Where one turn sends some rows of the set: a few examples, then the rows asked
Fen: 3.2	-12.2	-6.5	2.5	7.9	14.3	-1.5	-2.8	3.8	-22.1	9.6	-1.1	-28.8	-16.7	-0.5	-9.1	-2.9
losi: -4.7	-16.8	-4.3	-5.4	-18.2	3.4	2.1	-13.0	2.2	-21.8	28.7	17.0	2.3	4.8	6.4	-7.3	4.0
gopo: 3.8	-16.9	-9.7	4.4	7.6	3.7	7.5	-0.5	6.0	-6.9	3.8	-8.6	5.4	-10.0	-23.1	3.1	10.6
linaf: 10.6	1.0	8.6	-9.1	-23.8	-0.4	-13.3	-6.6	3.6	-9.5	18.8	21.0	3.1	8.3	0.0	-5.2	-6.4
laf: 4.5	11.5	-5.8	2.1	15.7	-20.1	-29.8	-1.5	6.2	-12.5	-4.5	-9.0	-9.4	6.5	-1.7	-3.6	-7.0
palup: 6.4	-5.1	-16.8	-2.4	15.3	-30.4	-2.8	6.7	8.8	-2.8	5.1	-16.2	-8.7	-18.6	6.0	-6.4	7.5
bogaf: -3.4	9.0	-18.9	-11.6	-21.9	-23.1	-3.3	-11.2	15.4	2.1	13.9	4.4	6.9	3.7	-7.1	-5.9	-8.1
fafof: -7.2	-9.4	-22.0	-9.5	3.6	5.5	-1.8	4.8	0.9	-24.5	-3.8	-9.3	-10.7	-18.0	-8.0	-11.3	-8.7
soge: 4.9	0.3	-8.3	-7.5	-12.9	7.4	2.6	14.3	3.0	-1.1	18.2	2.5	-17.9	-8.6	12.5	-18.2	-14.8
lukon: -7.4	7.4	17.3	-16.0	-2.7	-12.7	1.8	-8.7	13.0	-13.3	-1.2	4.3	-21.9	-4.0	8.5	-1.8	-8.5
lef: -9.3	-5.9	8.3	16.7	4.5	-15.6	-9.8	-17.8	10.7	5.9	11.5	21.6	2.4	13.9	12.3	-5.0	2.0
vab: 14.4	6.7	-16.6	1.5	-1.2	-5.7	-21.0	14.1	-7.5	-5.7	3.8	-1.9	-4.3	-25.1	-1.9	-11.4	-6.9
kavom: -16.4	-0.1	7.1	10.3	-7.5	-0.8	-20.7	-11.9	-0.6	8.0	9.2	8.5	12.7	11.0	-0.4	-3.3	-6.3
Tubu: 10.0	-16.2	-20.2	13.5	5.6	5.3	-1.7	-5.1	13.3	-2.1	14.2	13.6	-5.7	-18.8	-17.3	-4.1	7.8
Rinu: 3.1	-11.8	3.5	18.4	15.4	-6.5	-3.4	14.4	8.4	-5.9	6.1	-7.0	0.8	-8.2	14.7	-18.1	16.2
pife: -12.6	3.5	-1.3	-25.2	-2.1	-11.4	-11.9	-4.0	7.8	-12.6	16.2	16.6	-23.5	3.8	13.6	-5.8	-6.0
zedev: -12.4	14.6	-5.1	-23.6	-1.0	-16.1	0.5	-2.7	4.4	-13.8	6.8	5.7	-18.6	9.7	9.9	-2.6	-8.0
fet: 1.3	-17.8	5.8	27.6	3.5	-10.8	-6.1	-10.4	14.6	-2.1	16.3	9.7	-10.5	-16.5	-12.6	-12.5	6.1
Bazud: 1.3	-10.5	-1.0	16.1	2.9	-0.6	-23.9	12.5	4.0	-4.4	4.2	4.6	5.3	-25.8	1.3	-22.9	4.3
Mipa: -19.3	-3.2	-7.0	5.1	0.1	-24.2	-9.9	-10.0	8.2	3.3	-1.6	13.5	20.2	12.3	4.3	-6.8	-3.9
vame: 0.2	-15.4	-20.7	-3.0	16.2	-8.8	9.3	-1.1	12.7	-26.9	-1.0	3.7	-21.1	-14.8	4.6	-12.9	-0.4
sol: 20.2	-13.3	10.5	-0.1	13.2	-8.0	-12.9	11.6	-2.4	-14.4	9.9	0.4	-12.6	-14.3	13.1	-6.4	9.3
remo: 20.5	-3.5	-2.0	21.9	-4.5	-12.5	-12.5	0.7	-3.0	-8.0	11.2	9.0	-1.5	18.4	7.3	4.5	-1.0
bibun: -9.0	-4.6	-14.2	-3.4	-23.9	-10.0	1.6	-22.8	2.3	-17.1	16.7	13.9	5.9	-9.6	-12.3	-7.2	-6.5
bofu: -0.3	-12.8	-22.1	7.4	-12.2	-14.6	-31.0	1.0	4.3	5.6	19.2	-2.4	5.5	3.5	-1.0	2.2	-4.5
fuzi: -4.6	-6.3	1.9	17.4	-3.9	3.4	0.1	10.5	-3.6	-9.9	3.3	-13.9	12.8	1.8	-14.9	-8.8	1.7
Tabe: -9.5	-16.2	-7.5	-22.6	-8.0	-19.7	0.2	4.0	12.9	-1.6	7.6	-4.8	-10.7	-23.7	-1.6	-15.3	-13.1
kelim: 11.8	2.9	-1.3	6.0	11.0	-10.9	-24.7	-5.5	-9.8	-16.3	-1.2	-4.6	-9.8	17.1	4.5	-2.2	1.1
setub: -5.3	-10.2	3.3	-3.9	7.1	-3.2	16.2	-2.7	1.0	0.8	8.3	6.9	27.6	-2.5	2.9	-4.7	-2.8
kol: -1.0	0.4	-6.4	20.4	9.5	-20.1	-3.6	4.6	8.8	-1.2	-6.1	-10.3	4.1	-22.5	-4.8	-18.6	5.1
fod: -12.9	-10.0	-16.8	-2.0	-6.7	-3.7	14.0	9.4	-4.7	-19.0	12.2	1.5	20.3	-0.2	4.3	-12.7	-6.9
zema: -6.8	-6.0	-9.3	-0.7	-11.7	-15.7	21.9	-20.6	7.0	-18.8	18.9	1.9	1.9	7.6	0.7	-2.7	5.2
pav: -12.2	12.4	2.4	-23.1	-6.3	-13.9	-10.7	-9.9	2.4	-12.3	6.8	11.4	-21.2	-3.5	-1.1	-2.9	-12.7
fiba: 11.1	-6.4	12.5	-8.3	-0.6	-17.6	18.9	3.6	5.2	-14.7	-0.5	6.7	-17.9	-9.3	7.3	-13.1	-10.2
Pove: 2.7	-10.9	8.4	-13.6	-7.2	-24.9	5.0	-13.5	20.4	-6.6	20.3	6.3	-1.5	14.5	7.5	0.0	7.9
Dak: 11.6	-20.9	-19.6	4.6	10.0	2.9	6.6	9.4	8.1	-15.9	3.0	14.6	9.3	-4.7	-6.5	-5.6	11.6
lur: -18.2	1.9	-8.2	-22.1	-6.5	-16.6	-10.5	-4.5	22.4	-5.3	6.4	10.3	-18.3	-12.1	12.0	-9.2	-11.1
zoze: -6.1	-7.0	12.5	12.5	-7.3	1.6	10.8	-14.8	-4.8	-9.9	20.7	-3.4	-3.9	-13.7	-11.7	-3.4	-6.9
dubel: 1.0	-9.8	-7.0	4.3	5.1	-1.5	7.9	-7.1	8.2	6.0	19.3	29.5	16.4	-11.0	9.1	-12.9	-4.9
gadov: 4.8	0.3	-2.4	0.2	14.5	-15.1	-42.2	-2.9	9.7	-11.5	4.7	2.0	-13.3	-0.4	1.9	-5.9	-5.3
Misar: -9.2	14.0	-2.6	-17.7	-10.3	2.7	-4.3	8.2	8.3	-12.8	3.7	8.1	-13.2	3.9	18.3	-8.3	-12.9
Davor: -6.6	-5.7	2.7	4.6	1.9	-0.9	8.2	-17.4	6.4	15.1	19.6	5.7	12.8	-16.8	-7.4	-3.6	-6.4
Sogus: -5.3	-20.5	-23.4	13.3	4.0	-15.9	-3.3	13.9	15.2	-11.2	7.3	15.1	13.8	-3.2	3.5	-21.6	6.0
tivaf: 6.8	-19.7	-1.1	6.1	0.5	-39.4	-14.9	-9.6	6.4	-8.1	0.6	1.6	5.8	3.1	-6.3	7.2	0.6
kun: 3.3	-9.0	-7.2	1.6	14.3	-29.9	-30.5	-18.2	4.4	-8.6	1.5	-2.5	-14.7	1.3	-1.9	-3.0	2.8
vur: 1.9	-2.4	-27.0	-0.1	6.9	-14.4	-37.0	-1.5	-0.5	-8.1	6.8	1.5	-5.8	9.1	7.7	-9.7	-1.2
tubo: -7.0	-21.3	-13.1	8.1	0.0	-17.7	7.5	-11.5	13.6	-11.1	25.3	24.7	-3.3	-18.1	6.8	-16.3	-2.4
razev: 4.5	2.1	-9.7	-0.2	20.0	-17.7	-30.9	4.6	11.9	-13.3	4.5	-3.7	-10.5	12.0	12.8	-5.8	-0.3

lukon goes to -> kun
losi goes to -> Rinu
Now find these:
gopo goes to -> Davor
gadov goes to -> pife
fuzi goes to -> zoze
Pove goes to -> palup
lef goes to -> vame
bofu goes to -> soge

